In the data rows, the value 500 means zero.
Some points, each followed by its number:
array([428, 525, 458, 387, 481, 523, 511, 610]) 0
array([696, 620, 644, 726, 497, 303, 564, 413]) 1
array([611, 534, 536, 648, 514, 446, 528, 396]) 2
array([197, 268, 268,  81, 486, 870, 400, 582]) 3
array([450, 491, 451, 451, 483, 530, 468, 548]) 4
array([660, 608, 658, 733, 523, 313, 567, 418]) 5
array([503, 543, 545, 499, 485, 412, 528, 516]) 6
array([631, 571, 582, 663, 502, 369, 537, 479]) 7
array([629, 487, 612, 636, 527, 446, 543, 350]) 8
array([542, 434, 501, 518, 548, 538, 495, 432]) 9
array([422, 426, 410, 407, 499, 645, 486, 448]) 10
array([558, 586, 526, 599, 499, 405, 539, 517]) 11
Which five points above are nearest to each new point, looking only along the 2 directions in which the numbered points spread most? Their numbers follow each, nearest first.
array([409, 389, 392, 383, 499, 648, 447, 501]) 10 4 0 9 6
array([582, 460, 516, 526, 502, 528, 512, 435]) 9 2 6 8 4
array([440, 406, 413, 443, 511, 617, 466, 474]) 10 4 9 0 6
array([625, 573, 578, 706, 519, 397, 564, 496]) 7 2 5 11 1
array([529, 531, 520, 514, 484, 472, 526, 547]) 6 11 4 9 0
array([644, 570, 574, 653, 499, 373, 532, 467]) 7 2 11 5 1
array([472, 489, 482, 435, 488, 530, 504, 520]) 4 0 9 6 10
array([458, 487, 485, 504, 518, 506, 484, 531]) 4 6 9 0 10
array([443, 501, 476, 462, 519, 531, 474, 528]) 4 0 6 9 10
array([241, 259, 316, 118, 480, 852, 395, 548]) 3 10 0 4 9
array([656, 553, 588, 660, 495, 387, 541, 452]) 7 2 5 8 11
array([521, 566, 536, 518, 512, 444, 536, 524]) 6 11 4 9 2
array([508, 513, 514, 472, 481, 436, 522, 522]) 6 4 11 0 9
array([626, 559, 564, 655, 511, 387, 543, 453]) 7 2 11 8 5
array([637, 562, 613, 688, 516, 387, 528, 438]) 7 2 5 1 8
array([433, 382, 451, 426, 503, 668, 465, 445]) 10 4 9 0 6
array([496, 461, 509, 490, 507, 530, 493, 468]) 9 4 6 10 0
array([588, 530, 569, 625, 541, 429, 521, 419]) 2 8 7 11 6
array([478, 477, 468, 441, 489, 528, 485, 512]) 4 0 9 10 6
array([539, 465, 506, 537, 507, 545, 516, 464]) 9 6 4 2 11
array([600, 538, 549, 648, 477, 487, 492, 430]) 2 8 7 11 9
array([615, 607, 572, 674, 506, 374, 532, 466]) 7 11 2 5 1
array([541, 470, 507, 565, 537, 502, 500, 442]) 9 2 6 11 8
array([181, 246, 282,  98, 494, 867, 395, 544]) 3 10 0 4 9
array([561, 616, 575, 607, 491, 415, 489, 552]) 11 6 7 2 8
